In the data rows, 500 means zero.
Two rows play each game, the first against the second. How much does the first row win by? 15 is about a draw, 30 a big win and 0 a big loss. Wins can go round in a circle: one row can beat a second, the second a third and the third the first. Each row has two weighted sums of its numbers, A and B, taken from their middle values. A row wins by its A times the other's B, less its B times the other's A.
array([463, 467, 439, 537, 462, 441, 436, 542, 446, 344])
array([608, 612, 669, 671, 606, 671, 669, 678, 678, 521]) >> 15
array([452, 436, 552, 250, 244, 615, 550, 257, 254, 242])
array([517, 412, 463, 493, 492, 473, 464, 499, 342, 486]) >> 15
array([518, 521, 595, 522, 513, 494, 490, 529, 505, 515])
array([453, 532, 525, 689, 449, 534, 528, 538, 535, 450]) >> 15
array([592, 591, 575, 598, 589, 416, 570, 373, 371, 590])
array([436, 440, 438, 441, 432, 441, 429, 446, 440, 431]) >> 13
array([390, 399, 341, 344, 391, 344, 334, 347, 351, 498])
array([554, 558, 386, 562, 554, 435, 427, 562, 608, 556]) >> 16
array([549, 556, 684, 557, 547, 686, 678, 558, 565, 552])
array([457, 424, 422, 426, 460, 427, 417, 428, 425, 459]) >> 15
array([430, 433, 529, 549, 427, 619, 611, 551, 524, 540])
array([673, 675, 657, 496, 673, 497, 658, 498, 501, 544]) >> 13
array([474, 477, 263, 553, 536, 199, 543, 551, 801, 544])
array([497, 499, 501, 502, 496, 504, 495, 504, 506, 490]) >> 15
array([574, 550, 576, 467, 453, 629, 555, 464, 635, 457])
array([570, 637, 438, 576, 566, 443, 433, 579, 584, 570]) >> 15
array([347, 457, 491, 350, 342, 495, 487, 354, 355, 345])
array([623, 501, 429, 429, 560, 432, 423, 436, 429, 424]) >> 14
array([535, 359, 493, 496, 495, 496, 489, 499, 502, 496])
array([475, 479, 504, 485, 471, 469, 461, 473, 472, 477]) >> 16
array([436, 441, 545, 441, 438, 443, 462, 448, 449, 440])
array([641, 601, 379, 334, 637, 427, 545, 333, 427, 638]) >> 17
array([495, 502, 474, 502, 496, 481, 469, 503, 481, 498])
array([540, 541, 563, 393, 536, 568, 563, 398, 575, 383]) >> 15
array([351, 358, 588, 351, 630, 592, 580, 541, 542, 638])
array([415, 426, 358, 425, 418, 355, 353, 420, 421, 420]) >> 13
array([503, 505, 582, 508, 498, 305, 488, 511, 309, 499])
array([516, 518, 468, 520, 515, 461, 452, 522, 465, 513]) >> 18
array([565, 453, 334, 337, 558, 338, 334, 341, 342, 335])
array([579, 581, 365, 999, 999, 373, 361, 999, 372, 999]) >> 11
array([557, 250, 781, 563, 556,  71, 778,  70,  72, 549])
array([528, 531, 444, 445, 526, 446, 444, 443, 443, 435]) >> 16
array([441, 398, 635, 545, 434, 462, 632, 492, 493, 541])
array([844, 839, 560, 559, 551, 562, 557, 568, 564, 557]) >> 11
array([519, 523, 469, 526, 521, 471, 464, 460, 464, 518])
array([491, 489, 416, 419, 409, 417, 410, 421, 423, 410]) >> 15
array([477, 484, 341, 483, 478, 346, 342, 348, 350, 481])
array([559, 560, 483, 533, 555, 488, 481, 487, 489, 566]) >> 16
array([525, 528, 321, 611, 606, 320, 316, 322, 326, 607])
array([439, 442, 483, 655, 439, 451, 445, 655, 657, 550]) >> 11
array([404, 416, 547, 497, 489, 498, 542, 495, 499, 489])
array([565, 573, 446, 574, 566, 654, 650, 576, 652, 567]) >> 18
array([599, 602, 565, 580, 599, 432, 564, 584, 582, 576])
array([568, 811, 575, 578, 569, 586, 574, 580, 586, 576]) >> 17
array([288, 300, 479, 459, 436, 482, 474, 490, 486, 438])
array([388, 567, 599, 393, 383, 598, 595, 396, 605, 390]) >> 16
array([481, 482, 330, 483, 480, 527, 427, 509, 507, 481])
array([377, 383, 434, 488, 372, 473, 427, 494, 492, 483]) >> 18
array([373, 380, 376, 380, 367, 374, 374, 384, 379, 369])
array([426, 434, 629, 531, 633, 634, 624, 537, 636, 527]) >> 14
array([555, 566, 506, 566, 555, 469, 468, 671, 671, 560])
array([454, 462, 700, 460, 453, 458, 404, 458, 463, 453]) >> 11
array([581, 592, 483, 227, 582, 486, 473, 815, 485, 276])
array([532, 537, 707, 599, 528, 712, 705, 602, 607, 590]) >> 16
array([359, 371, 328, 371, 360, 331, 323, 328, 335, 364])
array([564, 583, 567, 573, 561, 572, 566, 574, 568, 565]) >> 15
array([561, 557, 535, 568, 561, 570, 668, 573, 576, 563])
array([628, 491, 357, 501, 491, 357, 350, 511, 557, 494]) >> 17
array([513, 515, 525, 515, 505, 495, 524, 495, 497, 510])
array([525, 529, 529, 533, 526, 534, 523, 536, 536, 525]) >> 15
array([605, 606, 473, 610, 596, 481, 473, 616, 479, 601])
array([579, 582, 620, 583, 573, 501, 612, 590, 502, 580]) >> 12
array([536, 542, 519, 784, 544, 557, 582, 791, 560, 775])
array([426, 432, 393, 469, 425, 503, 504, 474, 508, 465]) >> 21
array([410, 414, 451, 415, 407, 595, 445, 415, 590, 411])
array([416, 557, 363, 416, 414, 419, 359, 418, 418, 409]) >> 16
array([421, 426, 421, 420, 285, 421, 419, 419, 421, 277])
array([667, 478, 655, 671, 662, 658, 656, 678, 665, 667]) >> 10
array([507, 512, 451, 455, 504, 454, 447, 459, 460, 506])
array([556, 498, 437, 564, 551, 437, 428, 560, 438, 551]) >> 15
array([566, 603, 550, 570, 561, 573, 562, 571, 572, 565])
array([431, 441, 547, 442, 432, 442, 431, 446, 443, 435]) >> 14
array([386, 397, 536, 719, 387, 344, 340, 346, 352, 391])
array([306, 312, 544, 552, 539, 550, 541, 551, 546, 543]) >> 24
array([704, 709, 451, 459, 451, 456, 450, 460, 460, 449])
array([546, 550, 564, 568, 477, 560, 564, 567, 571, 400]) >> 13
array([597, 436, 380, 507, 524, 381, 372, 509, 515, 501])
array([571, 508, 573, 577, 569, 582, 576, 582, 583, 572]) >> 15
array([587, 590, 592, 306, 586, 589, 585, 303, 593, 298])
array([466, 470, 627, 473, 464, 458, 622, 648, 459, 578]) >> 20
array([487, 491, 569, 672, 482, 547, 538, 512, 516, 487])
array([355, 577, 616, 364, 351, 621, 614, 366, 364, 353]) >> 15
array([341, 351, 657, 359, 338, 661, 655, 364, 363, 341])
array([172, 184, 172, 172, 169, 171, 169, 178, 177, 167]) >> 21
array([367, 374, 368, 375, 360, 372, 362, 370, 373, 365])
array([579, 318, 456, 509, 530, 456, 445, 458, 461, 499]) >> 13
array([620, 626, 662, 631, 619, 632, 659, 634, 637, 626])
array([589, 589, 543, 255, 592, 514, 667, 259, 360, 596]) >> 16
array([484, 488, 475, 440, 387, 478, 472, 448, 444, 389])
array([614, 614, 704, 623, 611, 606, 698, 625, 605, 614]) >> 17
array([606, 372, 506, 562, 607, 561, 557, 562, 566, 603])
array([477, 480, 515, 483, 472, 516, 509, 515, 523, 478]) >> 16
array([527, 532, 403, 534, 526, 510, 462, 540, 537, 527])
array([678, 675, 435, 361, 675, 434, 430, 359, 364, 675]) >> 11
array([745, 741, 445, 441, 548, 436, 429, 436, 438, 427])
array([611, 612, 389, 620, 610, 388, 384, 619, 620, 611]) >> 18
array([275, 289, 354, 532, 271, 528, 524, 532, 536, 528])
array([242, 253, 469, 499, 237, 318, 467, 327, 325, 496]) >> 20
array([702, 701, 554, 698, 694, 533, 660, 494, 476, 695])
array([394, 402, 580, 429, 438, 524, 521, 523, 523, 441]) >> 13
array([577, 716, 694, 694, 415, 687, 685, 692, 700, 420])
array([513, 516, 424, 516, 511, 423, 414, 517, 427, 513]) >> 18
array([457, 462, 360, 461, 457, 565, 558, 473, 566, 453])
array([521, 523, 606, 411, 629, 322, 320, 459, 324, 632]) >> 6
array([401, 409, 443, 386, 378, 383, 441, 380, 388, 381])
array([540, 544, 596, 591, 544, 596, 588, 598, 598, 434]) >> 14
array([563, 555, 538, 427, 562, 427, 535, 422, 420, 558])
array([508, 511, 512, 512, 502, 515, 510, 514, 518, 506]) >> 15
array([464, 469, 477, 567, 465, 481, 477, 568, 486, 563])
array([463, 463, 500, 464, 463, 562, 492, 471, 565, 464]) >> 15
array([282, 289, 283, 288, 280, 288, 277, 285, 291, 283])
array([480, 481, 474, 398, 616, 437, 529, 440, 442, 486]) >> 16
array([517, 519, 382, 742, 520, 384, 378, 548, 393, 524])
array([618, 618, 590, 626, 609, 329, 319, 329, 333, 617]) >> 5
array([474, 478, 433, 481, 470, 591, 427, 481, 595, 474])
array([474, 482, 492, 306, 471, 411, 406, 308, 312, 296]) >> 20
array([568, 569, 445, 507, 485, 604, 446, 508, 508, 466])
array([581, 580, 495, 499, 491, 498, 493, 499, 497, 488]) >> 17
array([493, 498, 598, 682, 566, 543, 543, 553, 552, 570])
array([711, 707, 405, 717, 705, 405, 402, 479, 478, 713]) >> 16
array([555, 489, 563, 455, 450, 498, 574, 461, 644, 453])
array([473, 488, 581, 441,   0, 583, 577, 447, 582, 439]) >> 19
array([513, 520, 426, 518, 515, 525, 514, 522, 522, 516])
array([464, 537, 681, 515, 459, 508, 508, 546, 541, 461]) >> 15
array([626, 623, 546, 635, 625, 548, 541, 565, 547, 630])
array([511, 576, 401, 398, 508, 399, 390, 398, 402, 393]) >> 14
array([509, 506, 457, 357, 564, 459, 454, 353, 358, 568])
array([578, 409, 614, 592, 586, 682, 612, 593, 600, 588]) >> 18
array([276, 290, 431, 285, 276, 282, 429, 281, 285, 276])
array([481, 484, 588, 617, 478, 594, 586, 445, 595, 610]) >> 12
array([493, 382, 520, 652, 644, 649, 645, 652, 652, 640])
array([460, 460, 571, 657, 459, 533, 534, 537, 538, 459]) >> 16
